Each row is where one point has got to under a steady rotation. How many steps took it there?
The counts run from 0 to 357.
[150 118 136 156 111 120 158 108 149 136 169 199 140  68 148 146 112 130
 131 103 140 118  88 134 121  77 128 108 160  96 148 134 116  81 129 139
 192 112 131 107  78 180 133 156 112 113 146  88 108 114 115 102 108  95
 132 149 117 144 158 131 138 104 133]
130
[150 140 132 174 125 122 146  99 130 143 140 158 111  68 127 127 131 130
 113 123 147 114 123 116 142  84 109 132 153 106 176 115 142  71 144 144
 151 138 121 115  70 168 114 158 106 108 145  54 107 116 140  89 108 108
 156 146 117 163 173 116 131 136 121]
113
[165 118 146 180 128 124 162  96 135 126 170 155 127  82 114 146 118 134
 108 114 170 102  96 126 117  61 108 117 133 109 146 106 143  72 147 116
 138 135 121 127  93 185 120 160 103 113 145  55  92 117 132 110 102 103
 135 127 118 151 153 118 122 148 116]
261
[171 117 158 143 113 117 128 111 164 123 174 169 111  89 139 146 117 151
 162 124 164  70 128 146 114  89 118 125 129 115 122 112 170  93 158 147
 165 116  88 121 115 160  97 148  79 104 152  85 108 101 112  90 104  85
 149 141 107 140 134 110  89 129 125]
23
[148 131 154 156 110 125 171 106 147 122 159 153 112  60 138 129 135 145
 150 128 154  74 139 115 121  96 106 155 149 114 185 103 147  99 144 155
 136 111  75 118 130 160  84 161  86 108 151  75 109 119 123  85 120 108
 151 133 109 129 158 104 116 148 118]
357
[135 137 158 151 108 114 169  92 146 110 180 181 126  65 162 136 126 135
 146 109 148 104 123 133 103 115 119 125 151 116 184 113 127  90 153 148
 151  93 115 101 113 186  96 152 103 110 138  76 109 123 125  97 115 104
 125 141  97  86 161 124 131 114 112]
214
[160 125 137 163 101 128 168 115 144 142 159 192 128  66 158 137 138 126
 128 112 133 111 106 122 142  88 113 123 168  94 182 130 112  91 141 165
 181 105 107  95  97 171  99 139 113 108 149  91 106 102 124  87 115 103
 134 145 125 145 163 127 130 130 128]
318
[152 112 141 130 107 125 179 126 125 106 150 186 114  82 140 146 108 138
 155  91 133 109 109 143 106  90 137 133 153  98 146 104 122  88 144 161
 149 102  95 135 115 170 107 194  79 113 146  86 124 102 108  88 104 100
 128 155 122 138 149 101 107 120 128]
55
[154 120 154 150 106 123 172 107 136 120 179 189 134 100 133 134 121 127
 143  93 147 115 109 145  97  86 123 103 151 122 149 114 114  79 166 140
 139  98 136 104  88 184 103 174  92 119 144  89 108 125 105  95  86 103
 113 156  99 118 152 129 119 112 127]
66
[172 121 170 161 104 112 179 122 136 124 165 172 106  79 152 137 132 132
 148  88 154  92 118 152 121  91 122 124 145  93 161 129 115  82 149 161
 169 107 106 107 103 168 108 138 121 101 136  78 102  90 122  99 104  93
 140 140 112 122 143 123 123 122 108]
198
[171 122 150 169 116 123 153 112 139 144 167 162 124  85 128 131 132 133
 143 116 137 104 131 144 149  89  92 115 156  97 165 123 128  83 173 174
 158 111 105  99  84 155  81 150 111 121 131  66 109 109 117  86 101  81
 138 142 116 144 150 118 118 126 125]
182
[168 112 135 156 112 123 137 100 158 136 187 184 148  78 139 151 131 124
 133 120 139 119 104 144 138  85 105  93 158  96 132 133 132  87 162 156
 165  95 115 106  95 162  93 152 102 132 130  83 103 111 114 102  96  85
 115 141 121 139 156 128 109 120 137]
2
[164 115 155 164 122 133 166 102 145 113 180 158 130  86 122 152 126 125
 125 114 156  92 115 115  95  63 111 118 139 122 131  95 144  85 151 130
 114 121 113 127 117 181  94 177  84 117 141  73  90 127 125 101  93 110
 130 133 103 130 156 114 118 166 121]
72
[167 120 137 147 117 127 133  96 130 120 150 171 126  78 116 150 124 124
 135 112 137 126 119 133 118  78 107 102 150 110 143 123 142  78 158 149
 131 116 131 131  76 170 107 188  94 126 123  66 114 119 116  99  79  84
 134 147  95 134 169 123 115 118 140]
251
[130 132 136 138 110 111 120  91 166 127 167 205 129  70 161 142 114 138
 139 128 144 108 103 118 102  98 135 111 148 118 152 122 149  83 133 127
 180 113 130 113  92 183 121 157  83 110 150  86 121 122 118  95 107 103
 130 156  92 117 163 128 113 102 129]
279
[154 104 128 143 116 122 150 114 168 130 173 195 132  93 147 162 128 128
 137 115 124 113  96 127 128  86 132 117 157 101 135 103 137  94 145 151
 164  97  99 124 119 175  90 171  69 118 155  92 120 101 113 101 107 102
 111 153 129 145 170 114 101 146 137]
324
[152 106 144 143 108 111 166 111 146 120 183 188 130 106 140 145 113 136
 150  93 142 110 103 161 117  93 134 110 149 105 130 109 129  81 160 151
 152  93 109 121 111 180 100 176  77 123 148  86 124 102 106 101  99  91
 113 158 122 136 138 114  99 122 126]
195
[140 131 131 129 112 115 136 102 168 130 167 188 115  71 162 143 113 156
 153 128 147  91 113 139 126 107 140 143 150  98 156 111 155  89 135 151
 187 101  91 125 105 160 110 157  80 110 153  86 133  98 113  90 119  90
 143 155 123 143 147 114  97 104 127]
159
[181 111 164 141 118 125 160 129 132 115 150 165 107  88 124 156 125 121
 149  89 145  90 122 144 111  70 113 120 144 105 135 114 136  90 156 146
 133 115 104 131 101 170 107 185  93 109 141  80 101 107 107  94  78  90
 154 151  94 131 151 116 103 132 131]
63
[161 128 155 140 110 126 139 107 148 117 164 154 115  73 135 141 125 147
 159 133 153  75 146 129 120  98 101 134 145 116 151 104 162 104 161 162
 133  99  81 121 115 155  78 174  75 118 135  81 113 114 114  84 100  83
 145 146  98 132 151 104  98 131 139]
356
[166 113 165 179 111 129 186 105 147 125 198 161 137  94 125 134 121 136
 131 104 167  79 116 143 110  73 111 115 142 122 135 105 127  80 160 141
 142 121 106 110 112 174 101 153 101 112 156  85  86 120 117 107 108 106
 123 129 114 141 130 118 122 151 115]
201
[127 130 135 168 103 129 182  95 154 136 181 182 141  79 146 115 106 151
 137 140 154  90 116 130 125 102 124 134 162 123 167 113 138  84 141 148
 178 116 102  99 106 162 106 149  87 117 176  89 113 133 118  92 142 106
 133 137 129 165 143 114 123 128 127]
165
[138 122 145 142 115 127 157  92 128 106 158 179 128  80 129 128  96 149
 162 118 143 110 123 147 100  95 133 112 158 122 140 121 143  81 154 153
 141 110 120 123  84 174 119 199  82 127 147  78 124 130 105  86 109  87
 135 153 102 137 144 105 113  93 138]
235
[138 131 136 122 104 122 164 110 150 124 163 187 116  78 152 139 119 142
 156 121 147  91 132 128 117 108 127 149 161 116 168 101 142  98 153 151
 146  87  85 120 130 163  83 177  59 117 157  97 127 126 111  83 108  92
 137 162 106 121 158 107  97 125 128]
35
[133 130 144 168 106 129 192  88 134 120 176 170 144  72 133 117 120 143
 138 122 147 110 129 127 124 102 104 131 167 113 177 114 130  90 163 164
 140 103 105  99 106 162  80 170  92 131 150  66 112 131 123  89 124  99
 120 134 127 130 151 107 128 126 130]
41
[146 132 148 162 119 120 157 107 153 127 155 178 111  50 152 147 118 139
 125 115 159  93 111 106 104  74 131 134 136 108 158 117 142  80 113 118
 176 137 110 120 112 180 132 153 110  89 158  77  93 114 131  95 118 125
 146 130 103 139 165 119 136 134 116]
273
[132 130 149 155 121 115 154  72 145 107 178 179 138  74 136 135 103 147
 141 115 165 114 107 144  97  96 129 111 144 113 149 117 153  75 154 139
 150 108 133 121  88 183 121 167  96 121 131  59 114 127 124 105 109  92
 127 130 109 106 149 121 122  98 124]
86
[132 140 122 159 122 123 149  95 156 145 153 170 111  63 148 128 122 148
 117 136 159  92 109 105 130  97 125 156 152 111 179 106 148  82 129 130
 171 125  99 118 100 171 110 143  86 104 167  68 122 114 139  86 137 111
 146 139 127 161 161 111 117 136 122]
293
[154 109 147 140 112 125 152 100 145 104 177 180 134  81 136 159 123 125
 143 102 144 114 113 132  96  80 123 109 142 115 134 106 134  91 151 136
 127  99 118 126 115 187 101 192  77 123 133  90 104 123 114 100  93 100
 112 144 105 114 163 118 112 132 133]
71
[154 122 143 140 113 107 155 102 161 130 178 190 123  67 165 156 124 136
 136 104 147 107 104 147 132  96 125 127 148  88 158 124 129  90 145 152
 189  88 107 110 117 178  99 131  96 115 132  77 119  96 116  97 109  87
 124 151 123 111 159 126 111 116 118]
10
[139 125 134 147 114 141 161 106 131 118 158 181 131  86 120 125 103 133
 147 119 140 104 120 114  97  79 130 126 156 134 143  97 142  83 144 139
 121 122 115 131  87 183 113 212  66 121 170  87 119 137 109  84 108 105
 134 152 104 157 150 101 113 127 142]
240
[174 120 159 146 113 116 169 125 120 123 161 168 108 101 114 129 120 126
 147  91 169  96 122 160 124  81 113 123 149 114 158 122 125  81 164 151
 139 110 114 116  81 165 106 160 105 113 134  74 103 117 104  91  83  79
 147 154 101 137 139 120 113 110 116]
58
[157 124 154 140 130 101 122  99 146 112 152 159  94  83 132 154 124 139
 140 111 161  88 119 138 102  94 131 127 124 111 141 102 169  76 151 137
 149 118 116 138 101 182 113 165  88 102 135  57 124 103 124  95  91  93
 145 145  94 122 154 116  90 129 121]
83
